(in the rows, 128 means zero)
Z: rows in several groups, each row roughly a mix of its group's directions (some rows in no group):
Z (174 x 12):
[[131 150 141 112 136 112 134  81 123  67 113 166]
 [117  78 151 140 148 146 169  97 127  96 138  94]
 [ 74 121 109  78 123 144 100 133 154 164 122 135]
 [130 131 154 138  91  74 113  90  87 135 150 123]
 [ 90  86 175 140 180 134 135 113 113 143 127 127]
 [122  84  90 159 145 119 106  99 126  77 144 135]
 [102 125 136 108 145 125 103 185 159 169 132 158]
 [ 98  72 132 132 131 134  88  93 159 130 122  96]
 [145 159  96 111  85  98  91 167 141 152 128 126]
 [142 120 153 134 165 152 174 134 115 111 115  71]
 [ 85  98 150 137 124 150 121 138 129 139 178  80]
 [122 142  99  98 143 192 134 153 165 124 108 142]
 [ 98  87 127 130 148 168 151 172 163 152 133 139]
 [124 133 157 128  71 148 112 163 130 132 169  92]
 [133 128 185 176 123 100 123  88 126 108 129 104]
 [164 172 121 116 136 132 139 160  94 156 167 157]
 [118 151  86 110 105 132 108  95 127  76  96 106]
 [130 165  94 135 143 114 151 140 146 104 102 189]
 [ 94  86 122 146 171 120 122 149 136 150 179 139]
 [144 149 107  89  97 136  85 148 122 121 141 180]
 [155 163 136 106  90 123 180 132  94 149 149 144]
 [145 142  69 132  92  97 166 105 149 114 132 134]
 [183 126 115 179 121 116 130  85 121 117 155 142]
 [179 145 121 178 118 125 160  93 128 102 117 145]
 [136 102 138 148 193 109 106 142 101 126 162 150]
 [163 138 137 141  74 105 137 129  88 143 127  83]
 [147 114  90 100 179 154 117 159 142 103 137  98]
 [170 161 160 111 148  94 139  87 114  94 130 129]
 [121  86  99 142 196 117 111 132 115 134 149 107]
 [119 178 130 116 148 120 154 120  96  92  97 169]
 [121 143 152 103 123 124 117 151 110  92 106 196]
 [109 128 129 119  85 110 127 106 137  97 147 195]
 [167 157 131 152 144 123 174 166 111 133 134 171]
 [123 107 161 137  93  75 125 118  92 168 146 124]
 [109  87 149 128 171 150 132 161 148 163 163 141]
 [172 145 145 123 180 111 131 160 107 107 105 159]
 [112 134 176 157 164 155 165 108  99 133 116 157]
 [128 121  84 179  92 108 108 139  86 137 110 139]
 [123 140 110 144 102 137  83 124 125 183 120  80]
 [138 120 173 156  86 131 138  84 119  87 148 127]
 [176 126 163 163 103 101 155 128  97 135 160 115]
 [147 134 150 121 160 134 151 168 127  84  95 171]
 [122  96  99 152 112 166 122  76 145 102 131  95]
 [103 137 107  94 130 160 116 166  90 112 128  80]
 [112 116 144 163 157 112 106  74 123 113 123  80]
 [ 93 142  73 123 109 133 104 120 145 139 180 147]
 [ 84 109  95 140 114 169 119 108 170 113 152 107]
 [149 113 125  92 119 128  71 155 126 141 148  79]
 [ 76 107  86 120 134 175 114 131 126 122 166 135]
 [ 99 165  91  91 123 125 126 142 148 119  88 170]
 [110  86 126 153  90 114 131 119 150 166 173 102]
 [114 105  83  84 137 122 103 140 152 158  84 139]
 [ 90 150 111  89 138 159 120 183 145 142 103 133]
 [162 106 109 122 122 136 101 180  78 134 151 110]
 [102 137  90 102 107 137 102 191 142 141 147 141]
 [148 162 106 112 103  93 114 168 113 160 162 152]
 [136 139  85  99  80 117  78 132 144 132 132  98]
 [113 136 147 114 118 115 107  74 153 111  68 130]
 [112  99  94 118 100 145  85 129 105 144 136  74]
 [139 123 122  91  93 149 161 171 133 126 142 178]
 [129 110 156 120 192  84 128  97 101 126 129 139]
 [153 140 111 132  90  98 115 129 122 191 158 105]
 [108 109 144 168 179  85 122 118 161 152 120 124]
 [100 124 143 117 198 171 140 119 140 108 141 117]
 [ 91  79  90 111 102 146 108 124 163 143 124 151]
 [182 109 130 121 174 100 121 145  86 124 131 102]
 [165 143 131 118  97 158 116 107 104  70 100 131]
 [117 165 123 105 119 124 142  82 158  76 103 140]
 [164 146 139  88  75  98 109 138  93 123 115 125]
 [132 164 118 110  70  89  97 151 118 148 119 142]
 [ 91 152 109 104 121 162 154 140 189 134 137 143]
 [133 105 132 160 147  78 150 140 148 171 118 168]
 [ 86 130 180 144 113 146 144 144  96 141 165 155]
 [110 103 167 120 173 162 135 132  90 131 169 137]
 [ 86  72 166 164 111 132 130 118 115 145 130 149]
 [ 70 112 105 107 133 154 118 154 164 151 104 150]
 [154 136 108 145 185 114  91 122 125 129  76 125]
 [121 153 105 110  74 113  88 169 111 151 130 113]
 [107  92 152 174 148 114 117 110 111 127 180 106]
 [ 99 140 119  87 116 102 106 124 127  69  96 108]
 [109 157  99 135  60 127 105 101 158 123 130 125]
 [135 105 171  95 117 163  81 136 109 114 124 163]
 [117 162 125 117 126 145 164  79 176 101 105 128]
 [112 115 161 123 177 149 165 112 124  77 141 139]
 [108  99 123 152 195 133 140 131 160 121 123  92]
 [176 138 139 129  74 116 108 145  96 134  94 107]
 [102 134 122 130  84 202 122 124 127 123 153 117]
 [137 136 137 146  57 127 123 114  96 145 136  86]
 [121 136 177 102 175  88 122 125  99 148 105 137]
 [105 122 118 111  69 167  92 107 131 102 106 133]
 [138 121  97 129  72 121  93  86 133 115 157 102]
 [114 154 170  84 159 104 134 111 143 147  91 152]
 [ 78 100 147  88 171 153 153 125 130 112 117 113]
 [109  98  96  88 165 125  96 168 124 153 125 148]
 [148 136 126 122 195 145 164 120 116  86 107 130]
 [132 100 152 132 175 116 163 160 124 156 137  82]
 [160 121 105 149  54 137 117 142 121 139  99 121]
 [142 143  94  88 121 158  98 121 130 101  79 100]
 [145 176 100 108 142 166  85 102 115 103 115 141]
 [107 111  87 113  73 164 120 115 162 133 125 105]
 [151 164 112  88 111 155 109 134 116  86 103 164]
 [ 92  96 131 137  74 159 142 145 147 131 145 167]
 [112 129 163 125 114  77 166  91 134 125 117  87]
 [133 100 141 159 125 162 121  90 152 158 106  79]
 [180 165 113 159 144 174 135  99 116 135 121 116]
 [108 154 136 139 179 103 124 100 148 129  72 143]
 [122 103 129 118 130 161  83  92 157 143 155  84]
 [167  95 139 141 175 119 119 136  87  92 150 134]
 [ 72  88 132 104 146 155 112 163 140 155 132 114]
 [116 142 140  87 106 153  94 105 152  96  99  88]
 [ 84 109 135 104 178 133 132 129 169 151 106 157]
 [ 91  78 120 138 124 128 123  73 144 125 150  94]
 [142 130  94 135  98  98  74 147 149 137 163 155]
 [119 130 114 118  51  92 106 123 125 146 147 136]
 [123 135 127 100 163  96  90 144 128 153  68 132]
 [110 123  93 142  93 120  99  78 163 141 101 149]
 [ 98 132 104 141  69 157 102 109 158 121 113 155]
 [ 93 108 118 146  57 141 133 138 162 142 136 140]
 [128 142  93 120 121 122  77 154 151 164 150 171]
 [104  94 147 100  81 123  82 134 138 100 120 156]
 [146 108 157 148 134  98 122  93  69 144 144  99]
 [143 147 178 136  93 124 164 118  77 145 123 145]
 [105 133 140 134  91 100 152 149 111 139 174 178]
 [149 110 161 129 148  63 122 121 115 113 166 152]
 [134  74 141 144 164 114 108 133 124 114 186 124]
 [165 131 152 142 137  68 139 114  87 119 121  97]
 [106  98 125 164 164 127 157 120 175 102  93 129]
 [ 66 126 124 168 146 128 166 130 145 128 164 141]
 [159 117 127 166  93 115 122 106  77 127 152  92]
 [144 191 141 110 140 114 152 140 115 132  81 155]
 [103 161 117 110 134 120 120  79 163  80 123 155]
 [179 120 154 172 148 125 148  83 118 141 154 134]
 [111 114 156 101 184 101 159 138 144 160 125 101]
 [ 90 134 151 105  80 146 152  85 137 104 120 154]
 [118 161 124 127 124 154  75 155 167  93 136 155]
 [110 142 157 165 103 124 163 126 129 134 148 191]
 [156 160 100 121 123 127 101 150 153 133  91 183]
 [164 155 120 107 116  99 124 163  99 157 167 160]
 [125  99  98 122  86 151 107 118 150 142 188 140]
 [123 122 145 174 190 120 167 131 136 157 122 139]
 [107 146 129 110 141 122 159 165 164 133 101 185]
 [144 109 127 132 198 141 140 129 143 105 108 172]
 [105  89 147 123 142 121 122 171 161 163 165 155]
 [154 108 198 146 144 106 145 104 117 146 143 107]
 [155 134 131 152 110  89 143  99  96 147  79 158]
 [ 93  75 121 140 112 121  98 121 130 157 164  92]
 [131 138 105 142 155 130 157 154 122 161 129 197]
 [ 87  87 129 139 145 162 134 153 165 166 104 128]
 [127 121 126 121  56  93 129 147 128 171 144 134]
 [127 116 139 113 123 128 132 128  54 130 179 146]
 [137 121 129 111 129 107  96 187  88 172 132 120]
 [145  82 147 157 121  98 115  80 113 118 162 107]
 [130 165 126 109 139 100 152 162 142 130 110 192]
 [175 115 155 174 142 124 149  97  95 138 155 115]
 [153 158 164 122  94 134 176 151 161 121 155 141]
 [163 116 121  96 184 123 139 171 111 123 160 125]
 [113 163 109 115 108 151 164 140 167 109  80 151]
 [179 157 123  97 150 140 147 134  92 104 126 170]
 [134 142  88 149  62 118  93 126 143 122 129 157]
 [136 111 151 170 116 131 105 104  71  98 154 145]
 [119  97 138 159 134 110 144  96 160 120  75 165]
 [174 173  97 135 118 137  98 111 106 100 100 107]
 [124 117  71  94 140 174 114 114 140  98 120 101]
 [109  98 139  96 147 119 122 113 189 109 164 150]
 [168 177 118 112 153 121 153 133 130 120  73 139]
 [172 147  94 124 118 124 186 154 102 111 110 140]
 [163 146 185 124 119 113 154  78 151 135 123 117]
 [139 164  81 108 128 151  92 126 153 120  90 159]
 [130 128  94  77 197 136 129 137 138 117 118 125]
 [174 150 132 109 166 152 150 130  99  80 109 125]
 [106  78 135 129  99  85 107 109 131 157 163 107]
 [163 115 137 127 152  97 115 100  61 118 107 126]
 [136 170 116 122 125 124 112  90 128  96  64 118]
 [173 158 119 103  91 134 139 156  96 147 144  91]]

the three rows of each list that fit no group, in list order (the others fit one group, some only roughly):
- Z753: [ 95 133 105 142 122 166 113  76 140 111 123  81]
- Z352: [168 132  84 150 107 145 122 135 182 155 110 114]
- Z658: [ 94 157 135 122 112 121 130 144 147 185 141  78]
- Z560: [144 127  91 116 148 149 167 179 166 133 139 155]
- Z808: [151 121 136 108 133 188 138 172  91 137 154 143]
- Z893: [ 87 122 106 139 101  97 120 124 193 134 128 150]
- Z407: [ 91 136 164  72  95 112 100 133 118 109 114 146]
- Z27: [130 123 119 128 127  86 115 159 182 158 170 145]
- Z541: [105 150 126 114 129 158 147 163 170 145  77 154]
- Z351: [127 119 139 113 188 178 159 147 128 134 106 105]
- Z394: [120 135  86  93  84  91 106 153 144 149 127 155]

Z407; Z27; Z394
- Z601: [148 126 134 168 110  85 122  75 120 116 159 155]
- Z217: [104 126 161 158 111 108 154  80 136 102 109  87]
- Z763: [111 143 101 122  62 110 125 122 165 112 141 162]
- Z660: [133 110 144 104 173 152 146 172 112 170 153 110]
- Z575: [154 136 124 129 169  83 138 165 103 176 116 129]
- Z985: [141 135 126 109 159 187 127 173 101 106 120 102]
- Z435: [151 138 172 134 158  91 158 123 111 158 132 172]
- Z794: [145 167 147 137  98  88 166 127 118 141 149 174]
- Z920: [ 66 108 119 135 142 151 101  93 156 106 115 104]
- Z103: [144 132 125 170  75  73 103 111 116 127 137 126]
- Z218: [116 132 129 142  50 125 119 103 114 147  92 129]

Z601; Z985; Z794
- Z325: [144 143  60 150 122 172 121 106 143 103 134 134]
- Z270: [122 100  76 104 174 149 123 146 143 110 105  97]
- Z830: [120 123 160 104 125 101 152 158 140 123 116 197]
- Z221: [175 147  87 100 156 124 116  95 105 113 128  94]
- Z602: [145 103 109 131 166 170 125 113 171  97  91 121]
- Z113: [115 102 105 151  81 123  89 117 145 151  81 117]
- Z12: [ 82 113 179 111 156 118 171 132 105 136 148 136]
- Z53: [101 141 102  92 107 136 129 136 178 127 136 183]
- Z24: [165  89 101 130  99 115 111 132  74 149 127 103]
- Z593: [ 90  93  97 125 108 121  96 106 166 114 136  86]

Z270; Z830; Z12
